Named moves (each a turn or a mirror), then the moves between two rows, first move first; the first pair answered:
move N:
[-27 -30  23   6  13   4 -17  -2  26  13] |-> [-30 -25  21   3   3  22  -3  10  30   8]
[-7  1  7 -3 -1 13 -1  9  9 -2] |-> [ -5  -4  10   1   8  -4 -13  -3   7   2]
[  3  -1  -1  -5  -8   6  -1   0 -17   0] |-> [  2  -4  -1  -5  -6   0  -2  -3 -17   1]
move Z:
[15  1 23  4 -7 -2  1 -2 -2 -7] |-> [  8   3  14   3 -12  15  10   7  -5  -7]
[ -2 -12  31   5  15 -23 -20 -20  22  15] |-> [-28  -1   7   1  -3  39   9  16  19  18]
[ 20  12   8   5 -15 -16   4   1   1 -20] |-> [ 14  12  14   3 -17  -1  10   9  14 -19]
[ 21   8  10   3 -14 -28   9 -12  -2  -9] |-> [  8   4  23  -3 -21  -1  22   3  19  -7]
move Q:
[ 10  -9  56  -1  -4 -21   4   3  26   3] |-> [ 10 -11  55  -1  -2 -23   3   1  26   5]
[-15  10 -24  -7  -6  33  14  21 -11  -3] |-> [-21  -3 -28  -3  20   7 -17  -5 -22  14]
[ 20 -17 -15 -22  18  18  24   7  12   2] |-> [ 16 -24 -16 -20  33   5   7  -5   5  11]
move W:
[-28 -20   0  -5  22  11 -12   6   4  17] |-> [-12 -21  27  -7  15   0  -7   6  25   8]
[ -5  -3  11  -1   7  -1 -11  -8   9  10] |-> [  3  -2  14   2   4  -9 -11  -9   7   6]
[ -6 -18 -23  -1  11 -18 -16  -9  -1  12] |-> [-13 -22 -15  -4  12  -8 -15  -4  11  18]
Then:
(two moves a pair)
[ -2  -2   6  -3 -11  14  14  22  13   2] |-> [ 16   7  -7   4 -17  -2  15  16 -10  -8]
W, Z
[ -7  -7 -19   8   1  19   0  10 -14   3] |-> [  5 -11  15   4  -7  13   6  13  18  -4]
W, W
[ 45  21  13  23 -16 -51 -10  -1 -11 -24] |-> [ 20  39 -32  23 -29   1  13  25 -37 -23]
N, W
[-28 -27  -7   5  39 -21 -47 -30  -9  33] |-> [-15  -6  33 -11 -21  44  26  31  47  -4]
N, W
[ 15  30   1 -17 -36  37  48  34  12 -28] |-> [ -8 -10  53 -26  -5  25  15  15  62   5]
N, Z
[ -3 -19  12 -13   8   2  -3 -18  19  -7] |-> [  5  -5   5 -13  -8  14  16  -5  17 -21]
W, N
[-13  18 -35 -11  12  20  18   2   1  10] |-> [ 15  28 -21  -9  -5   5  33   6   9 -13]
Z, Q
[-13   5 -40   5  15 -11   0 -13 -32   1] |-> [-14   0   7  -9  -9  28  32  18  26  -7]
Z, N
[  5  -4 -11   7  10 -14   9 -15 -17  -1] |-> [  4 -10  19   0   2  -2  17  -5  17  -1]
Z, Q
[ 31   4   9  -3 -17 -26   4   2 -10 -20] |-> [ 12 -15  21  -6   4 -34 -19 -15   2   2]
Z, Q
[ -2  -8   1   0  14   5 -17  -9   1  16] |-> [ 11  -6  16   1   9  -7 -13 -10   9   7]
W, W
[-10 -13  -9   4  14  -5 -23   7 -19  23] |-> [-15  -9 -14   2   4  16 -12  21 -17  21]
N, Q
[ 10  18 -18   8   1 -11   2   2 -28 -10] |-> [-5  5 19 -2 -7 21 13 20 17 -5]
Z, Z
[ 16  12  -2   5 -13  -8  15   1 -10 -19] |-> [ 13  12 -11   6  -4 -15   8  -4 -19 -13]
Z, W
[-20 -11  -8   5  12  -5  -5  -2  -3   9] |-> [ -5   2 -17   8   3 -13   4  -1 -18  -4]
Q, Z
[-25  -2 -21   8 -14  10 -25   2 -22  15] |-> [ -2   7   7   4 -42  18   5  21   7  -9]
Z, Q
[-28 -13  -8  -9   6  28   3  13  10  10] |-> [-12  -4   0  -9  -8  28  18  21  18  -4]
N, Q
[ 33   6   2   9  -7 -40  -4  -8 -16 -18] |-> [-30  -8 -29   5  17  18 -16   2 -24  20]
W, W
[  5  14  16  -4 -21  24  -9   0  31  20] |-> [ -4  22 -11  -2 -22  36  -6   5   7  21]
Z, W
[-19 -32  22   2  18   7 -19 -11  23  31] |-> [ -6   7 -41  12  -8  26  14  10 -35   4]
Q, Z
[-18  10 -15  -9 -18  47  28  24  -5 -12] |-> [-39  -2 -28  -6   3  44   3  10 -17   8]
Q, N
[  6   1   0 -15  10 -13 -22 -28  -2 -15] |-> [-12  -4  -7 -20  15   4 -25 -24   0  -3]
W, W
[ 14   3  25  -1   7  -4   3   0  45 -19] |-> [  5  21 -10   1  -5  28  24  20  19 -24]
Z, W
[-13  11 -20   4  -3  30  12  24 -11  12] |-> [ 10   9  20  -1 -16  14  19  27  23  -2]
W, W
[ -6  -5 -18  -3  15 -24 -11 -26  -9   4] |-> [ 17  12 -15  -4  -9 -23  15 -12  -8 -22]
Q, Z
[ 13 -13  14  -4  12   4  -3   0   5  12] |-> [ 12  -4 -10   1  13   3   0   1 -20   9]
Z, Z
[ 30  24  -1   7 -11 -32  21   3 -10 -15] |-> [ 15  23   3   0 -20   5  37  26   6 -12]
Z, Z
[-16   4 -13   5   2  24  -7  -3   4   3] |-> [-13  -5  -2   4  10   7 -18 -13  10   7]
N, Z
[ -5   0 -39   6  22 -25 -25 -11 -32   1] |-> [ 18   3 -25   7  14 -43 -20 -13 -26 -13]
Q, N
[ -1  -8  14 -10  -9   0 -10 -18   1 -14] |-> [ -5  -1  -6  -7 -12   7  -6 -14 -17 -16]
Z, Z
[ -9  -9   1 -32  13 -37 -32 -16  -1  14] |-> [-32   8 -33 -33  -2  13  -7  12 -21  12]
Z, Z
[ 10  16 -26   1 -22  -9 -10   0  -8 -22] |-> [ 10   9   5  -4 -29  -2  -5   8  23 -25]
Z, N
[ 29  15  -3   6 -22  16  15  -8   5 -22] |-> [ 30   4  -4   9  -1 -14 -12 -32  -5 -11]
Z, Q
[  4   6 -21   4  -4  -8   4   2 -14   2] |-> [-4 -3  5 -5 -7  8 10 12 19  5]
Z, Z
[ 34   1  12  -8 -38  -1  28   2   4 -50] |-> [ -2 -22 -21   0  17 -26 -31 -39 -34  -4]
Q, W
[ 30   4  -3   9   2 -54 -18 -27 -25 -14] |-> [-10 -28  38  -5  19 -24 -31 -22  30  18]
W, Z
[ 28   7 -20   4   4 -20  18  -2  -7   5] |-> [ 24  -5   9   0   9 -20  13  -3  21  10]
Z, Q
[  7  23  -8   5  -6   0   0  29 -20 -14] |-> [ 15  21  12   3  -9  -4   2  31  -4 -19]
Z, N
[ -6   5 -13  15  14 -13  -2 -16 -22   8] |-> [-24  -1   6   6   3  26  14   5   6  13]
Z, Z
[ 16  16   9   0 -21  15  28  14   2  -9] |-> [  4  19 -23   8  -6   9  11   2 -32   3]
Z, W
[-41 -14   5   2   7  32 -10   9   8  18] |-> [-19 -19  10  10  18 -21 -32 -19  -3  15]
Z, Z
[ 16   9  25  -8 -30  12  36  21  24 -12] |-> [ -1  22 -35   2 -18  22  29  18 -30  -3]
Z, W
[ -6  11 -12   4 -16  13  16  12  -5  -7] |-> [-15 -11  13   2   7  -8 -13  -9  13  13]
Q, Z
[-20   2  -3  -5  -9  30  19  31  20  10] |-> [-31 -13   5  -5  10  18  -2  15  28  26]
N, Z
[-21   6  -1 -13  11   5  10  15  -9   1] |-> [-11  12  -7 -10  11  -6  10  10 -20  -5]
W, Z
[-31   6 -40  -2   8  11   0  -8 -39   2] |-> [-20   0 -32   2  18 -15 -13 -23 -40   2]
Q, N
[-10   5 -21   5 -21  13  11   6 -20  -6] |-> [-12  -3   8  -2 -25  22  16  12  11  -3]
W, W
[-21  -7  -5   2  16  13 -10  -9   6  12] |-> [ -4   8 -24   8   9   1  -1 -12 -18  -3]
Q, Z
[  1  13 -55  13   0 -11 -40 -16 -51  14] |-> [ -8   4  22 -10 -37  52  10  34  45   5]
Z, N
[11 -1  5 -4 -4  4  5 15 -6  1] |-> [ 7 -6 13 -4  1  3  2 13  0  7]
N, Z
[ -2   9 -24  -2 -22   3  24   4 -14  -2] |-> [ 10   9 -17  -2 -26  -9  24   1 -12  -7]
N, Q
[ -2  -5  32 -23 -19  26   3  24  10  -5] |-> [ 28  12   6 -12 -24  -9   2  11 -28 -24]
W, W
[  0   0 -23  -1 -18   8  20  -8 -17  -6] |-> [ -7  -2 -28  -1 -11   8  15 -12 -19  -2]
Q, N
[  1   7  -2 -20  17 -15 -10 -25   7   5] |-> [  9  10  13 -25   4  -3   6 -12  24  -2]
Z, W
[ 44   4  19  -1  -6 -27 -22 -18  -8   2] |-> [ 46  23  -3  -1 -28  -1   7   4 -23 -12]
N, Z
[ 23  13 -34  10  11 -28  -2 -12 -22  -5] |-> [-29 -11 -19  -5  24  27  -4   3  14  26]
W, W
[ 22   4  -5  -1   6 -21 -13  -8 -17  -3] |-> [ -2   9 -22  -4   1  21   0   9 -20   4]
W, N
[  9 -18  20   7   3 -13  -4   4   1 -11] |-> [  4  -5 -10   9  -2   1   4  11 -23 -13]
Z, Z
[-14 -23  13   3   3 -17 -35 -35   8  24] |-> [  9  18 -31   9 -39   9  12  -3 -32 -13]
Q, Z
[ -7  -5  13  -9   9 -14  -5  -8  -5   6] |-> [ -4  -2  22 -12  -2  -3   7   3   7  -1]
Z, W
[ -5  24 -29  -3 -34  39  29  37 -24 -26] |-> [ 29  29  -8  -1 -43   5  33  29 -16 -44]
N, Q
[ 15   0  22  -8 -10  -9   8   1  30  -1] |-> [ -9   5  -1 -10 -12  26  18  17  20   8]
Q, Z
[ 10  -9 -45  20  18 -25 -28 -28 -23  -4] |-> [-22 -30 -12  10  31  -1 -38 -25  22  20]
W, Z
[ -4 -17 -29   4  39 -31 -35 -31 -28  16] |-> [-27 -26  25 -18  11  39   5  16  49  16]
Z, N
[ 20   3  19   8 -15 -31   7  -7  13 -24] |-> [-18   4 -35  11   4  -3  -5  -7 -30   0]
W, W
[ 17   8 -12  -3  -1 -21 -15  -3 -33  -9] |-> [ 27   4  11  -6  -5 -31 -12  -4 -12 -14]
N, Z
[ 25  -6  41 -12  -8 -14   6   7  47 -13] |-> [ 41  19   3  -3 -27 -12  25  16   6 -35]
W, N
[-15  -7 -16   7  25   2 -16   5 -10  10] |-> [ -3  -7 -13   9  25 -15 -19  -2 -13   5]
N, Z
[ -2 -19  33   1   8 -10 -17  -1  31   8] |-> [  4 -14  36   1   0  -8  -7   5  36   0]
Q, N
[-23  -7  23 -11  12   4 -19  -9  19  13] |-> [-21   2  21 -14  -4  25   1   8  23   5]
Z, W
[ -3 -11   4  -1  10 -12 -21 -23  -1   2] |-> [  3  -8  24  -7  -6  -2  -2 -10  23  -9]
Z, W
[  7  12   7  -7 -18  15  19  13  12 -15] |-> [ -9  -9   3  -2  18 -16 -22 -18  -1  12]
Q, W
[ 17  12   6   2 -29  -1  21  18   8 -10] |-> [ -3  10  -7   1 -25  21  20  26   2   0]
Q, N
[-20 -18  19   3  14  13   6  -5  11   6] |-> [ 13  -6  20  11   5 -20  11 -15  -3 -16]
W, W
[  7 -10 -13  -2  10  -9 -14   6 -21  -2] |-> [ -1 -19  -2  -7  15  -3 -18   7  -6   7]
W, Z
[ -3  13  11   7 -13  -1  -1   6  -8 -12] |-> [-11   7   4  10   1  -4 -16  -1 -14  -1]
Q, W
[  6  12  -3   5 -14   4  17  13 -17 -16] |-> [ 15  10   8   6 -15  -6  17   8 -10 -21]
Z, N
[  8  -2  10   6 -11   7  22  17   1 -18] |-> [-14 -21  21   2   9  10   1   8  15   5]
Q, Z
[ -2 -13   1  15  17  -5 -30 -23 -18  21] |-> [-17 -17  21   6   4  33  -9   2  16  21]
Z, N
[  4  22 -22  16   7  12   0  -7 -40   3] |-> [ -1   6  -6  16  26  -7 -22 -24 -27  17]
W, Z
[ 20   7  -9  -1  -4   3  25   1  -1 -15] |-> [  6 -12  15  -7  13   0   6 -10  27   2]
Q, Z
[ -1   0 -28  -1  -6  10  -2  -2 -11   2] |-> [ -3  -8   3  -7 -11  17   4   6  21   5]
W, W
[  0   9   4  -3 -11  30  -2  -1 -12   9] |-> [  9   0  20  -1   1   1 -18 -18  -7  12]
W, N
[ -7  -5 -16   0  10 -34   0   6 -20   2] |-> [-30 -17   0  -9  14  -9  -1  14   7  16]
W, W
[ 17  11  14   3 -27   3  30  35  15 -25] |-> [-25 -20  30  -4   6  14  -3  20  37  14]
Q, Z
[ 15  -9  34  -5   1 -17  -7  -7  32   5] |-> [  3 -14  25  -3  14 -17 -18 -13  25  17]
N, Q
[ 13  22 -11  -5 -16  -8   4  10  -8 -17] |-> [  2   1  25 -11  -1 -14 -13   1  25  -1]
Q, Z
[ 20  21  -8 -22 -21   3  13  -2   8 -20] |-> [ 18  15 -21 -17  -5 -19  -8 -21 -13 -11]
W, N
[  6  -7   8  -2 -18  20  -1   0  21   4] |-> [ -3  -8  -4  -2 -16  28  -1   0  12   8]
N, Z
[ 4 -3 13 -4 18 -2 -9 -6 26  2] |-> [  0  16 -23   0   7  21   8   7  -4  -5]
N, Z
[ 10  12 -22  -4 -25  15  43  27 -11 -29] |-> [ 30   3 -20   5  -1 -47   7 -12 -27 -25]
W, Z
